In the rows, 128 means zero.
The rows of M fall into 3 groups, and each row is roughly a mix of its group's hidden directions; some rows fit no group.
M (112 x 11):
[[127  95 155  77 110 108 139 152 171 176 127]
 [154 170  96 166 109 180 133 101 139 159 116]
 [108  75 147 122 135 100 185 159 129 166 136]
 [148 107 134 122 147  98 146 138  83  97 194]
 [136  88 103 146 176 124 167 157 142 139 178]
 [110 112 101  74 129 123 114 197 157 135 126]
 [177 128 112 180 166 102 110 113  98 101 148]
 [100 113 152 127 108 116 151 124  70 110 188]
 [126 125 163 124 130 132 102 133 166  80  62]
 [ 74 129 116 106  83 159 134 149 155 163  94]
 [110 107 149 143 130 101  80 124 136 166  64]
 [169 146  81 161 111 139 141 121  82 126 173]
 [147 125 110 179 111 107  90 182  98  99 131]
 [143  94 159 138 137  79  96 144 119 107  70]
 [130 135  82 132 121 121  90 175 121  97 183]
 [146 157 124 133 120 189 171 123 130  91 171]
 [100 107 148 151 139 104 155 127 184 163  82]
 [111 132 118 108 111 141 192 128 113 142 193]
 [ 77 189 138 109  97 152 127 120 140 119  90]
 [ 65 146  84 135 138 167 118  84 130 130 137]
 [127 134 147 167 131 127 182 130  93 131  65]
 [132 100 132 149 127  87 109 193  90  94 128]
 [104 135 184 191 131 145 133 116 109 105 159]
 [ 76  80 123  99  88 131 148 124 135 174 135]
 [141 128 113 135 116 161 158  99 139 197 170]
 [142 107 134  70  98 109 123 110 188 155 135]
 [162 106 123 139 122  59 130 169 144 134  89]
 [198 139 126 104 142 139  78 140 111  94 125]
 [104 191 100 143  87 151 150 110 142 147 100]
 [158 151  81 142 121 108 142  87 128 188 111]
 [129 139 106 107 118 122 112 218 124 131 104]
 [111 144  82 160 100 142 101 148 155 182 154]
 [190 121 142 143 109 138  92  99 136 147  76]
 [107 120 135 152 108 176 112 105 187 104 166]
 [149 140 177 137 131 141 123 136 178 150  68]
 [124 121 100 155 141 106 128 121 101 110 210]
 [111 151 146 107 131 182 149  70 149 158 108]
 [114 127 169 170 137 135 144 129 151 104  58]
 [ 92 106 129 101 134 123 148 113 168 197 151]
 [ 90 134 106 115 138 161 115  97 183 158  87]
 [134 148  52  95 117 100 141  96 118 126 150]
 [ 97  87 116 167 135 120 158 173 103  86 145]
 [145 150 117 149 135 144  96  52 115  91 141]
 [142 112 103 133 184 141 160 158 134 118 188]
 [157 143 150 140 113 102  78 131  78  79 118]
 [131 151 143 122 157 164  79 102 103 104  75]
 [ 78  85 186 126 142 131 103 143  97 147 125]
 [141 144  80  86 157 168 141 132 180 143 133]
 [170 118 136 204 117 156 125 112  97 142 130]
 [126  61 111 120 128  78 146 153 104 104 154]
 [112  89 138 179 128 135  96 136  70 111 157]
 [129 162 139 169 162 146 146  91  77 128  92]
 [115  85 158 130 136  99 161 143 126 171 183]
 [111 110 142 112 134 108 189 167 134 182 110]
 [128  78 149  72 120 108 141  97 168 150 113]
 [140 145  97 157 114 117  99 188  98  95 161]
 [123 106 154 160 138 101 147 121 171 155  64]
 [110  82 144 133 150 145 134 110 185 178 107]
 [112 145 103 135 120 164 165 145 124 129 204]
 [110 120 123 105 126 139 144 189 139 128  58]
 [155 137 146 200 106 180 124 137 121 121 111]
 [ 96 116 114 120 123  95  86 137 180 172  95]
 [ 86 121 117  73 134 134 140 126 155 158 185]
 [168 111 133  93 144 109 171 120  90  98 173]
 [147 125 128  83 141 139 179 104 104 120 188]
 [134 131  85  72 134  84 144 136 159 116 168]
 [118  74 132 128 138 167  89 159 126  92  88]
 [147 121 146  98 119 132 146  67 166 174 102]
 [134  91 114 142 125  64 137 164  87 109 154]
 [130 150 109 108 137 188 138  69 138 146 162]
 [174  64 101 133 140 103 107 136 149 163 112]
 [154 122 148 134  82  56 135 145 103 128 102]
 [141 164  96 157  93 151 145  76 138 169 114]
 [107 113 152 133 133 131 157 110 198 166  92]
 [108 103 136 133 123 111 116 211 108  95 135]
 [104 101 141  70 124 135 169  80 159 133 116]
 [119 120 163 160 141 124 166 110 163 133  62]
 [115 118 118 184 136 137  73 114 137 135  72]
 [ 93  84 147 151 121 117 112 163 170 179 134]
 [127 101  94 128 168 124 152 190 129 115 173]
 [168 119 119 137 163 116  83 124 169 130  72]
 [118 139  81 115 125 109 101 174 130  99 186]
 [141 170 158 176 114  92 166 121  87 137 143]
 [139 134 166 115 118 146 140  77 149 143  61]
 [116 154 161 117 142 183 173  89 122  97 113]
 [150  97 127 207 135 142 105 100 111 151 127]
 [142  82 126 146 134 103 139 175  85 114 177]
 [150  66  81 109 156 115 126 161 140 142 155]
 [127 101  75 134  99  79 115 172 142 145 152]
 [130 139 129 109  82 142 148 103 198 127  92]
 [118 131 155  73 150 138 145  63 122 147 101]
 [144 131 165 171 118 165 100 144  99  81  96]
 [ 82 113 177 158 139 151 129 185 127 126 151]
 [142 140 159 183 138 130 121 114  64 101 105]
 [187 173 104 136 135 109 155 117 101 105 165]
 [143  91 117  93 138 152 137 106 183 182 123]
 [143 146 159  94 127 184 124  70 132 127  98]
 [110 149  74 121 132 128 119 185 141 128 181]
 [101 111 151 173 129 109 107 138 151 157  63]
 [156 169 162 171 102 112 139  76 112 134 151]
 [139 138 169  80  72 122 128  82 106 138 126]
 [112 177 140 129 120 173  84 138 147  90  92]
 [123 142 129 108 134  74 111 187  83 107 147]
 [154 105 150 136 139 129 149  65 103 141  73]
 [133  94 157 141 129  88  86 148 146 120  67]
 [ 96  97 162  84 132 120 167 128 173 163 116]
 [110 148 106  64 134 140 153  93 172 144 151]
 [117 143 110  78  93 168 168 119 153 167 143]
 [125 140 167 130 130 169 116  82 137 136  63]
 [ 97 122 135  66 121 119 139 144 191 150 138]
 [ 81 149  82 157 127 110 128 130 116 190 138]
 [151 117  62  76 134 104 123  93 142 139 139]]

One row of each group comes first, with its name. Which group is each row after those in?
[114 148  89  94 166 162 141 128 153 184 113]
(41)
[110  98 165 142 156 107 120 161  88  84 164]
(38)
[121  87 160 195 133 106 150 159 121 151 113]
(81)

[129 152 133  87 135 140 110  64 130 148  76]
(81)
[140 110 100 188 135 133  87 108 142 153  82]
(38)
[142 159 114 168 136 108 140  94  89 134  66]
(81)
[122 165 147 195 144 165 114 145  92 130 150]
(41)
[ 81 105 154 167 105 158  87 125 123 145  86]
(38)
[135 116  96 130 124  74  97 182 108  99 156]
(81)
[152  91 163 170 131 138  92 133 148 157  79]
(38)
[172 106 136 113 141  76 126 142  89  76 123]
(81)
[177 144 144 156 114 184 132  84 104 142 109]
(81)
[143 136  77 151 114 122 176  90 120 160 168]
(38)
[ 82  72 145 129 137 128  85 173 122 117 110]
(38)
